(in the rows, 128 means zero)
Rotation paths and how fast each direction turns (degrees a step)
Each turn is a multiple of 5 degrees from 10 to 175, or 0.
Each row of a path follows its step; steps can be skipped.
path 1
step 0: [123 132 115 131 129 134 132 130 121 127 131 117 129 129 131 131 123 133
 122 136 124 128 126 125 149 132 128 118 133 124 132 134]
step 1: [121 122 118 126 124 128 130 133 134 130 138 138 126 120 131 128 117 140
 118 130 118 131 134 122 133 130 132 122 130 122 130 137]
step 2: [126 129 118 131 131 132 131 128 130 140 132 132 122 114 128 131 123 130
 134 120 132 129 137 126 132 134 132 134 124 115 136 139]
step 3: [127 127 121 128 125 129 137 135 121 132 134 122 126 119 122 118 124 125
 130 122 138 130 142 133 127 139 128 117 133 120 131 124]
step 4: [118 127 126 115 132 127 137 122 132 125 132 130 132 125 132 115 115 123
 124 131 138 131 133 134 135 136 133 131 135 123 127 124]
step 5: [128 121 129 128 134 137 138 131 131 131 130 142 137 126 130 115 113 120
 131 122 128 129 133 126 124 135 124 137 126 134 122 131]
step 6: [131 126 124 129 139 135 133 131 121 135 118 117 134 128 132 122 118 121
 132 121 127 133 136 139 130 125 122 137 120 130 124 127]
step 7: [127 121 119 134 122 128 132 132 132 121 122 120 140 131 132 111 127 123
 127 134 126 136 136 133 132 117 121 127 128 129 124 123]
step 8: [127 128 126 134 127 125 123 114 127 128 125 132 148 129 140 121 123 130
 130 135 125 134 130 122 139 125 121 131 126 131 130 136]
Speeds:
[128 127 129 129 128 129 127 131 128 129 128 125 131 133 127 129 132 127
 126 129 132 132 130 127 130 130 130 126 129 122 123 126] | 100
[132 130 131 132 129 132 128 126 122 131 128 127 130 128 126 130 128 126
 132 125 129 127 128 125 128 131 127 128 128 129 129 132] | 115
path 2
step 0: [127 130 136 131 125 121 132 116 131 123 120 122 138 139 126 129 138 130
 137 131 134 114 114 133 129 124 132 133 130 118 126 124]
step 1: [138 128 125 128 136 137 146 127 126 127 127 124 126 134 128 128 128 136
 130 121 131 125 115 133 123 120 126 125 127 140 114 127]
step 2: [121 120 128 126 126 119 139 123 130 126 117 124 131 127 122 125 131 136
 132 127 133 122 119 130 125 131 133 131 111 131 132 144]
step 3: [139 132 121 137 130 133 134 121 119 123 125 132 134 123 114 127 126 129
 120 123 121 128 123 127 122 130 138 132 116 128 114 127]
step 4: [129 119 127 142 127 129 129 135 132 119 128 120 128 118 126 131 125 138
 115 132 131 121 130 125 118 130 128 122 115 134 137 133]
step 5: [132 128 126 140 134 119 116 130 120 119 114 127 142 124 124 131 133 126
 125 135 124 123 123 132 126 135 136 129 129 125 126 118]
step 6: [137 128 122 136 142 135 128 138 126 129 125 121 120 125 142 125 127 124
 124 137 125 118 122 123 119 124 126 123 125 138 129 120]
step 7: [125 127 122 130 130 117 115 134 136 138 115 126 130 126 132 122 131 131
 133 137 129 117 114 134 137 129 130 131 120 126 129 130]
step 8: [140 126 124 131 137 139 127 123 130 137 130 140 118 126 132 126 138 128
 128 128 124 122 117 126 128 122 130 136 121 123 118 118]
Speeds:
[126 126 128 129 127 132 129 128 130 133 128 126 126 129 129 127 123 131
 126 129 129 131 127 126 124 127 127 123 128 131 126 125] | 145
[127 127 125 124 129 127 128 128 130 132 129 133 125 127 128 126 127 128
 127 126 128 129 127 127 129 128 132 131 123 129 125 132] | 65
path 3
step 0: [131 128 117 128 126 132 130 138 128 136 128 128 131 127 138 119 125 132
 132 131 114 133 132 115 129 134 126 123 130 127 132 127]
step 1: [130 134 121 126 122 134 127 137 112 134 131 131 132 131 128 120 126 134
 135 129 122 136 133 120 123 121 127 123 127 127 132 124]
step 2: [127 132 124 134 134 138 137 132 120 128 129 126 135 129 121 117 127 134
 127 137 122 133 134 125 121 119 126 122 128 124 129 133]
step 3: [121 130 115 134 135 132 129 132 126 124 119 129 133 139 124 122 129 139
 127 134 127 133 130 122 130 125 121 131 128 124 132 134]
step 4: [123 135 120 124 134 124 131 134 127 128 122 131 130 134 138 127 123 137
 127 143 124 134 124 120 126 127 130 133 132 120 132 131]
step 5: [119 131 130 123 128 133 129 137 116 129 127 131 125 130 135 127 126 136
 130 138 128 129 130 124 129 115 130 141 132 120 127 126]
step 6: [125 120 132 129 136 134 134 132 123 130 125 120 129 130 137 124 127 133
 127 135 121 128 138 127 134 118 129 135 131 119 120 133]
step 7: [129 118 122 130 127 130 126 134 132 134 122 125 123 131 135 125 126 140
 133 126 123 132 138 119 137 124 127 134 131 121 127 136]
step 8: [138 125 126 124 126 126 129 133 125 138 126 125 128 128 133 131 115 137
 139 134 121 137 135 120 128 126 130 129 130 122 132 128]
Speeds:
[128 129 129 128 128 126 130 129 124 130 128 127 127 127 126 128 129 121
 126 128 130 127 132 126 123 124 127 130 129 124 127 125] | 95
path 4
step 0: [129 134 118 132 125 135 137 123 126 121 126 135 126 115 131 132 123 121
 135 136 130 132 129 118 133 127 127 131 140 132 115 127]
step 1: [122 135 135 128 123 132 124 120 128 122 121 141 128 134 134 130 130 139
 124 123 126 137 135 128 124 124 120 131 142 129 138 128]
step 2: [124 137 121 138 122 117 131 135 128 125 137 124 128 132 118 132 134 131
 132 121 132 131 124 139 123 133 123 130 133 140 128 121]
step 3: [137 138 123 126 132 130 124 120 128 125 137 129 126 129 134 142 131 115
 117 122 132 127 125 121 127 120 133 124 130 133 120 123]
step 4: [135 136 132 133 122 134 121 119 136 131 117 119 130 126 132 133 126 133
 129 126 142 127 137 130 126 124 120 125 124 127 142 126]
step 5: [130 124 134 134 120 126 125 115 133 129 136 118 126 129 122 126 131 118
 132 124 124 136 129 136 131 146 127 131 126 136 125 127]
step 6: [130 124 134 124 128 131 119 131 133 139 141 125 120 131 138 120 126 124
 115 119 125 125 125 124 137 121 124 123 128 130 126 119]
step 7: [139 128 127 115 132 123 131 132 136 133 124 120 125 126 128 126 117 135
 133 123 140 119 140 135 131 132 126 134 123 124 126 126]
step 8: [133 129 135 116 121 131 137 121 126 125 134 122 141 127 120 120 128 122
 125 123 118 133 132 123 129 134 129 127 121 118 125 138]
Speeds:
[127 127 130 130 126 124 128 125 129 129 128 131 128 128 133 129 127 125
 124 129 128 127 126 125 129 124 124 129 127 126 124 130] | 130
[128 127 130 125 134 127 128 124 126 124 128 129 126 133 131 130 129 127
 129 125 128 131 128 126 128 132 131 130 127 129 127 130] | 155
path 5
step 0: [137 127 123 138 135 143 133 124 133 122 124 120 136 135 131 120 131 136
 128 130 134 119 119 140 126 123 126 133 125 122 130 141]
step 1: [120 126 126 140 127 144 134 122 137 127 123 123 133 122 135 127 118 129
 139 132 123 120 121 119 127 126 130 130 137 127 138 137]
step 2: [131 134 135 127 130 137 134 127 136 121 120 127 118 129 146 130 125 131
 134 127 136 112 120 129 133 126 134 138 125 125 125 137]
step 3: [128 123 131 134 138 132 131 119 132 128 140 123 126 133 127 127 114 128
 135 131 130 106 124 126 135 127 128 125 122 129 134 141]
step 4: [129 122 132 130 126 131 122 127 129 124 113 127 118 138 133 132 108 126
 134 124 124 110 125 124 127 123 131 131 132 131 135 123]
step 5: [150 120 124 131 133 124 131 126 136 121 123 122 126 137 128 117 121 132
 128 128 133 111 129 132 123 125 130 133 120 126 128 133]
step 6: [132 121 116 141 135 138 127 124 133 127 126 117 127 126 125 130 117 130
 135 126 124 118 137 120 114 127 133 130 134 130 139 129]
step 7: [141 131 128 129 136 140 129 133 138 121 119 125 121 128 139 127 130 135
 133 130 135 119 129 125 123 117 139 135 136 136 125 123]
step 8: [129 130 124 128 150 131 137 126 135 124 138 116 127 130 130 125 122 134
 135 136 127 120 129 124 123 119 128 127 131 132 126 141]
Speeds:
[125 126 131 128 125 129 127 131 126 129 125 127 126 128 130 134 128 127
 130 130 131 129 130 127 123 125 127 129 127 125 130 127] | 145
[130 130 126 127 127 128 129 131 129 126 131 122 128 127 129 128 127 126
 126 125 129 126 127 126 132 123 126 130 129 125 133 126] | 0
[123 128 132 123 129 127 128 127 127 127 132 126 126 129 133 128 126 130
 129 126 129 126 130 128 131 128 128 122 128 129 126 128] | 60
path 6
step 0: [137 131 121 140 131 137 122 130 134 133 122 127 118 122 131 138 120 132
 136 127 121 135 135 130 127 130 138 127 115 125 127 135]
step 1: [132 132 132 131 124 132 141 123 129 133 120 135 137 127 131 128 122 139
 117 127 114 142 126 124 130 131 128 120 132 118 124 127]
step 2: [129 124 138 130 125 132 125 129 116 125 117 124 123 134 132 120 135 130
 134 127 122 136 122 127 132 132 137 127 131 123 149 132]
step 3: [130 132 130 146 125 132 127 135 131 132 123 124 121 121 128 129 121 127
 133 133 127 137 130 135 116 133 142 121 119 134 127 126]
step 4: [129 131 134 126 127 133 134 121 130 140 125 126 127 126 132 129 116 137
 124 141 115 133 125 131 142 126 131 117 130 123 122 127]
step 5: [133 120 131 122 126 133 128 133 131 136 119 131 125 126 136 122 133 133
 127 122 121 131 130 129 134 133 144 134 131 121 147 132]
step 6: [125 134 139 142 129 124 135 129 130 132 119 129 132 132 129 123 122 130
 129 128 132 135 133 137 113 130 139 120 115 123 133 130]
step 7: [133 130 138 124 127 132 130 125 124 132 127 122 132 132 139 130 114 128
 137 132 118 129 120 128 138 130 136 110 127 134 126 123]
step 8: [131 124 140 122 117 131 128 133 131 137 132 124 119 123 136 127 132 132
 119 126 121 134 133 134 133 136 143 138 129 129 133 123]
Speeds:
[127 129 132 130 125 127 127 130 124 124 129 125 129 130 128 127 128 125
 131 128 130 129 123 128 125 129 128 124 129 133 129 125] | 85
[128 125 128 128 127 128 125 129 126 132 128 126 129 126 130 129 133 124
 127 126 130 132 131 133 130 127 126 128 129 128 132 129] | 120
[126 124 130 131 131 130 128 130 123 131 129 131 132 127 131 128 125 129
 127 130 131 129 127 126 129 129 127 129 129 129 124 131] | 125
path 7
step 0: [135 127 131 136 130 135 143 130 138 132 124 136 130 129 132 123 122 122
 133 129 139 134 131 134 135 120 127 113 130 127 135 126]
step 1: [131 124 132 138 114 128 123 137 137 135 124 126 144 132 123 127 132 115
 124 117 127 131 125 127 125 136 121 128 125 125 123 128]
step 2: [136 131 125 137 116 138 139 122 136 129 132 121 123 118 138 136 130 123
 136 129 132 135 141 130 128 129 131 122 122 126 128 130]
step 3: [128 126 133 130 121 126 131 139 144 129 124 139 124 145 127 130 124 118
 124 120 126 131 138 126 136 134 129 131 129 132 135 131]
step 4: [127 118 132 131 118 131 138 119 128 130 123 118 132 122 123 126 128 127
 129 123 140 140 135 121 129 140 123 131 123 134 122 137]
step 5: [131 123 120 137 124 128 142 134 134 123 124 136 130 134 132 130 122 129
 131 123 130 126 145 141 127 127 124 122 140 126 126 132]
step 6: [127 118 135 131 123 121 119 126 143 131 127 125 126 132 126 121 126 121
 125 127 134 135 133 129 115 141 117 122 123 135 125 124]
step 7: [139 121 118 131 123 128 141 123 126 126 132 123 128 121 122 129 122 113
 122 128 133 131 145 131 133 122 124 125 126 123 128 122]
step 8: [133 124 135 130 130 127 133 137 149 130 130 134 126 124 132 123 121 123
 125 119 127 132 124 129 135 134 112 123 136 127 130 131]
Speeds:
[130 127 128 128 128 131 129 125 124 128 126 124 127 125 128 126 130 125
 132 130 127 133 130 131 126 124 128 133 129 129 128 129] | 145
path 8
step 0: [129 128 130 125 129 131 121 127 146 138 132 129 121 138 121 135 129 133
 126 138 121 128 130 124 128 136 129 115 133 131 128 128]
step 1: [130 133 134 124 135 130 130 127 135 129 129 119 124 134 113 123 134 120
 122 121 122 125 117 122 131 128 134 122 129 133 126 116]
step 2: [142 130 124 120 125 132 129 133 128 117 135 131 127 132 123 122 120 128
 126 127 128 117 117 123 129 135 136 128 132 139 136 128]
step 3: [137 131 133 123 124 122 135 128 145 130 124 132 122 125 125 131 126 137
 126 136 123 119 125 128 118 134 128 123 132 130 138 131]
step 4: [133 128 139 128 130 123 130 128 139 133 121 130 127 141 128 125 136 116
 124 130 120 124 120 126 123 129 120 133 128 133 132 118]
step 5: [138 129 130 129 132 126 119 133 129 120 123 128 127 132 132 128 125 123
 124 128 128 115 121 117 142 140 125 127 122 134 132 124]
step 6: [131 136 132 121 122 112 128 134 136 126 124 133 115 117 122 127 123 129
 134 129 129 122 125 118 133 133 127 128 131 128 129 131]
step 7: [128 129 130 126 127 121 131 139 134 133 128 140 121 140 128 134 129 119
 132 132 125 128 129 124 125 131 124 132 146 130 128 119]
step 8: [127 130 127 130 136 128 126 129 130 133 121 126 124 139 134 131 122 125
 128 135 124 120 128 121 140 132 136 117 130 126 134 113]
Speeds:
[131 131 129 132 126 129 123 128 127 131 126 129 131 129 127 128 128 127
 126 124 128 127 126 126 129 125 129 124 123 128 125 126] | 95
[126 128 129 132 130 130 129 125 126 126 127 124 128 130 127 127 134 128
 129 129 124 126 130 128 133 130 130 130 127 130 130 125] | 100
path 9
step 0: [141 142 129 125 133 130 128 127 126 118 144 117 125 137 126 131 133 124
 132 127 121 123 128 134 131 126 137 123 123 119 117 122]
step 1: [141 118 128 119 133 127 128 138 117 125 136 121 124 123 119 125 136 131
 131 127 116 113 128 130 123 124 129 134 122 125 121 137]
step 2: [132 131 138 135 139 125 125 143 119 131 133 133 129 139 125 135 129 122
 139 119 120 117 132 138 138 125 131 134 127 127 126 134]
step 3: [131 124 134 132 126 126 137 143 130 130 138 119 135 130 120 121 127 128
 139 126 128 128 126 134 125 135 140 143 133 127 135 140]
step 4: [138 135 140 131 135 121 123 136 136 136 134 130 118 126 120 140 135 127
 126 130 126 134 130 136 129 129 137 135 133 130 143 132]
step 5: [142 139 118 131 128 125 133 134 129 129 141 128 130 123 123 126 135 120
 127 141 134 128 131 133 134 142 129 135 131 119 138 128]
step 6: [144 143 130 132 135 113 126 124 124 125 131 114 125 131 113 129 133 128
 129 134 130 126 132 128 119 121 126 128 128 121 132 122]
step 7: [139 135 122 127 141 125 129 140 116 125 131 123 118 126 124 123 142 127
 127 124 138 119 120 131 127 133 119 134 128 129 120 127]
step 8: [126 129 130 138 136 115 121 138 126 120 128 126 129 137 121 123 138 132
 137 125 127 107 124 124 131 125 128 130 135 121 132 126]
Speeds:
[127 127 128 132 127 128 126 128 131 129 128 131 129 123 127 126 127 129
 132 126 129 125 130 133 127 126 131 128 130 132 125 130] | 55
[129 128 126 130 125 124 129 131 123 129 128 128 127 126 127 131 126 123
 128 127 130 126 128 126 124 126 127 125 125 127 124 129] | 65
path 10
step 0: [128 125 127 127 132 123 126 130 125 125 127 123 119 138 140 140 135 123
 135 137 127 122 119 135 130 130 122 132 130 118 124 141]
step 1: [127 133 128 126 119 117 121 133 131 127 128 128 124 125 142 137 139 126
 138 128 123 115 131 129 120 127 130 135 129 116 127 129]
step 2: [137 135 122 125 117 128 123 127 137 133 130 126 127 129 126 137 134 135
 135 118 128 122 133 129 113 122 118 129 131 117 129 123]
step 3: [134 133 129 126 125 129 127 127 138 129 120 121 134 133 125 138 133 135
 129 114 134 125 126 132 133 123 115 122 140 126 121 133]
step 4: [129 128 127 120 134 118 128 129 132 129 127 122 127 139 128 138 138 135
 125 123 133 118 132 137 142 134 130 121 132 125 128 136]
step 5: [125 116 121 117 128 118 123 121 129 130 134 117 124 135 136 135 132 130
 132 131 130 122 128 129 132 131 128 127 120 111 125 133]
step 6: [120 123 125 127 119 118 124 121 131 133 122 133 124 125 132 131 131 128
 136 120 132 116 122 125 124 120 122 132 119 113 122 131]
step 7: [133 136 129 134 126 124 130 128 133 135 130 133 118 132 125 136 133 138
 134 119 135 115 120 128 118 122 118 131 126 127 129 137]
step 8: [139 132 138 128 130 123 123 134 139 130 127 114 125 140 131 131 134 135
 132 126 131 119 121 123 125 126 124 127 139 130 126 138]
Speeds:
[130 133 128 130 124 125 127 125 128 126 129 128 127 127 124 127 129 128
 133 126 129 128 129 124 125 132 127 128 129 132 126 128] | 70
[126 127 127 127 130 130 128 129 129 124 129 126 127 133 130 124 132 122
 126 128 127 126 131 127 129 133 127 128 127 128 127 131] | 80
[128 126 127 124 130 126 127 129 129 123 127 128 132 128 122 132 125 126
 127 130 131 127 128 129 126 128 131 127 127 128 127 131] | 65
